Each path below is one point turned by a fixed rotation once a step. After each direction that follows a path, write how fast that rotation turns it, in deg/step (0 if it stays still).
Each turn is a multiple of 5 degrees from 10 to 175, or 0.
Each row of a path follows its step; steps can be skipped.
Path 1:
step 0: [ -7  17   8   8  -1 -24 -27   1  -2  17 -17   2  20  15  11   3  32   8
 -17   3  17 -10  15 -12  21]
step 1: [-11  -1   0  10  16 -15 -31 -23 -17  19  25  -1   9   4  -5  26  16   6
  -2  -3  18   5   2 -15  16]
step 2: [-31 -12  -3  19  25  -8  -8  -8  12   1   2   4   6  16  -7  16   9  23
  24  -1  18  -3  -1 -30  -4]
step 3: [-12  17  -1   7  25  -6   9  24 -10   7   4   9  31  12   9   6   0  38
   2  -2  12   6   5 -22  -2]
step 4: [ -6  14  15 -10  15 -11   4  -5  -1  22  -3 -33  12  18  16  18   3  36
 -19  -3  18  -3   4  -5  -6]
step 5: [ -2   6  24   5  24  -9 -17 -20 -11  -8   5 -20  10  33   3  -4  -4   8
   5  -8  35   5  14   8  -2]
step 6: [-22  27 -10   7   6   1 -19 -28   4  -2  -1   5  11  24   3 -13  -1  16
   7 -31  15  17   8 -16  -5]
step 7: [-11   7 -16   6   3  -7  -3 -15 -16  -3  -4   2  19  19 -19   7  -7  43
  -6 -28 -11 -11  20  -7   3]
step 8: [ -7   5 -12  -1  12  -6  16 -27   0  -9 -14 -14  31   6 -22  12 -14  24
 -19  11  21  -3  11 -10  11]
step 9: [ -5   0 -17 -25  14  -5   2 -11 -10 -30   1  -6  15   8  10  10  -6  19
  -5 -15  41   4 -16   2  10]
[  0   4  12  -6  -7  -2 -11  -2   1  -7   0   0   0  -3 -10  -9  -8  -1
 -10  -7  -2  -4   4  -9  -4]  45
[  2   3   1   5  -4  -1 -14 -10  -2   5   0   1  -6   8   5  -6  10 -10
   3  -6   0   4   5   9   4]  70
[  2  16  -4   1   0   1   0   2  -2   1   0   6  12  -6   2  -3  -4 -10
  -2   7   6  14   2  -6   3]  135
Path 2:
step 0: [-26  -2   4   6  16  34 -25   6   7  -6  -6  -2   2  -2  11  15   2  29
 -14 -21  21  24   3 -17   7]
step 1: [  4   5   8   2  12 -12  -1   7   7 -13  16 -22  -2  30  -9  10   3 -10
 -17  17  10  33  21 -17  31]
step 2: [  3  -4  10 -15   9  13 -28  19 -30  20  -6 -15   1  12 -16   2   8   7
 -19 -22  -4  14  -3 -34  -5]
step 3: [  3  26  -1   7   5 -13   2   6 -17 -30 -17  -4 -20   3 -22 -10  33   2
  -9  -3  25  14  21 -17   7]
step 4: [-11  -9   0   4  10  23  17   8 -14  12 -18 -15 -11  16  -1 -14  26  11
   3  -5 -29  34 -14 -14  12]
step 5: [-16   4  -1  10  -4   2  -9  21   6 -23   8 -28 -32 -16 -18 -23  -2  22
  -1 -12   5  -1   3 -17  27]
step 6: [ -5 -14  21  -9  23   9  -2 -12   9   9 -35  -7  -9   1   2 -10  -7  -3
   6   6   7  18  -3 -31  37]
step 7: [ -3  -9   7   3  13  15 -34  45   4 -16  -6  -3 -27  -6   7  17   1  11
  -7  16   3  20  10  -7   7]
step 8: [ -1   3 -16 -13  -5   2  -4   7  -9  18 -19 -38   2   1 -18  14   4 -23
  -4  10  16  26  16 -13  26]
step 9: [-21   8  13   5   6 -11 -28  17 -16  11 -27 -20 -29  16   3  -3  10  16
 -30  -6   4   8  -2   5 -11]
[ 5  9 10 -1 -5  0  2 -3 -7 -8  5 -3 13 13 -3  0  1  5 -6 -8  1  5  2  0
 -7]  40
[ -2   1   1  -1  -4   6 -14   5   1  -8   7   8 -10  -3  -4   0   4   6
  -8  -5   4  -3  -8  11   0]  160
[ -3   3  -6   3  -8   6   0   2  -2  -4   5  -4   9 -18  -2   1   2   2
   4  -3  13  -1   7  -7  -2]  145
[  6   3   2  -1  -5   8  -4  -7  -2  -1   5   8  -5  -3   1   3 -15  -3
  -9   9  -4   4   4 -12   1]  65
[ 0  0 -4  4  3 10  7  4  3 -8  4  8  3  1  8  7  8  1  5  9 -3 15  2  6
 -1]  110
Path 3:
step 0: [  4   0  -5  14 -10  24 -14  12  -8  -6 -27   5  -8   8   2   0  -9 -41
  -7 -30   6 -20   4  -9  -1]
step 1: [ 17  19  -3   1  12  38  10  15 -21 -18 -12   8  13  19   2   9   0 -32
 -12   2 -13   2  -4  -7  -7]
step 2: [ 16  -4  -8   4  15  16  23 -15 -21  -4 -26   5  28   2   7   3 -19 -18
   5 -15  17 -13 -12  -8 -14]
step 3: [-10   5 -11   7  21  -3  19  12  -1 -17 -35  -8  16   1   2   6   2 -39
   6 -11   2 -10 -13   9  19]
step 4: [ -1   2   0  25  17  23  21  14 -10 -27 -26  -8  18  19   8 -18  -5   8
 -12   5   0 -13  -6  11  12]
step 5: [ -7  -6   2   4  28   7   5   8  -6 -26  -6   7   5  -1  16 -28  -3  -8
   0 -17   9 -42  -9 -15  -2]
step 6: [  6 -17  19  18  29   9   0   7  -2 -32 -15  12  -5  -8   5  -2  -1 -27
 -13 -17 -17 -12  19   3  14]
step 7: [ 25  -3 -10  16  27  19  22   6  -5 -22   5  11  -2  17  24 -13  -9 -11
  10  -5   6   2  27  -4   5]
step 8: [ 14 -11  -5   2  43  -2  31   3   1  -1   5   7   5 -14   1 -22  -3 -26
  -6 -15  10   0  -1   8 -18]
step 9: [  1 -25  -9  19  12   0  17  24  -4   5 -23  -8 -15   4   0 -16 -10 -23
 -10 -20  16   2  16  22   8]
[  3  -8  -1  -7  -1   0   0   8 -17   1  -1  -1  -1   3   5   1  -3   2
  -6  13  -5   3   4   2  11]  130
[ -4  -3   7   0  -3  15 -13   6   0  -7   2   2 -12  -6   0  -1   1   5
  -4  -1  -2  -8  -3 -10   0]  65
[ -5 -13   2  -1  -4 -11  -4  -4  -4   0  -7  -1  -5 -12  -3   5   1 -11
   1 -11  -1  -3   0   1   7]  120
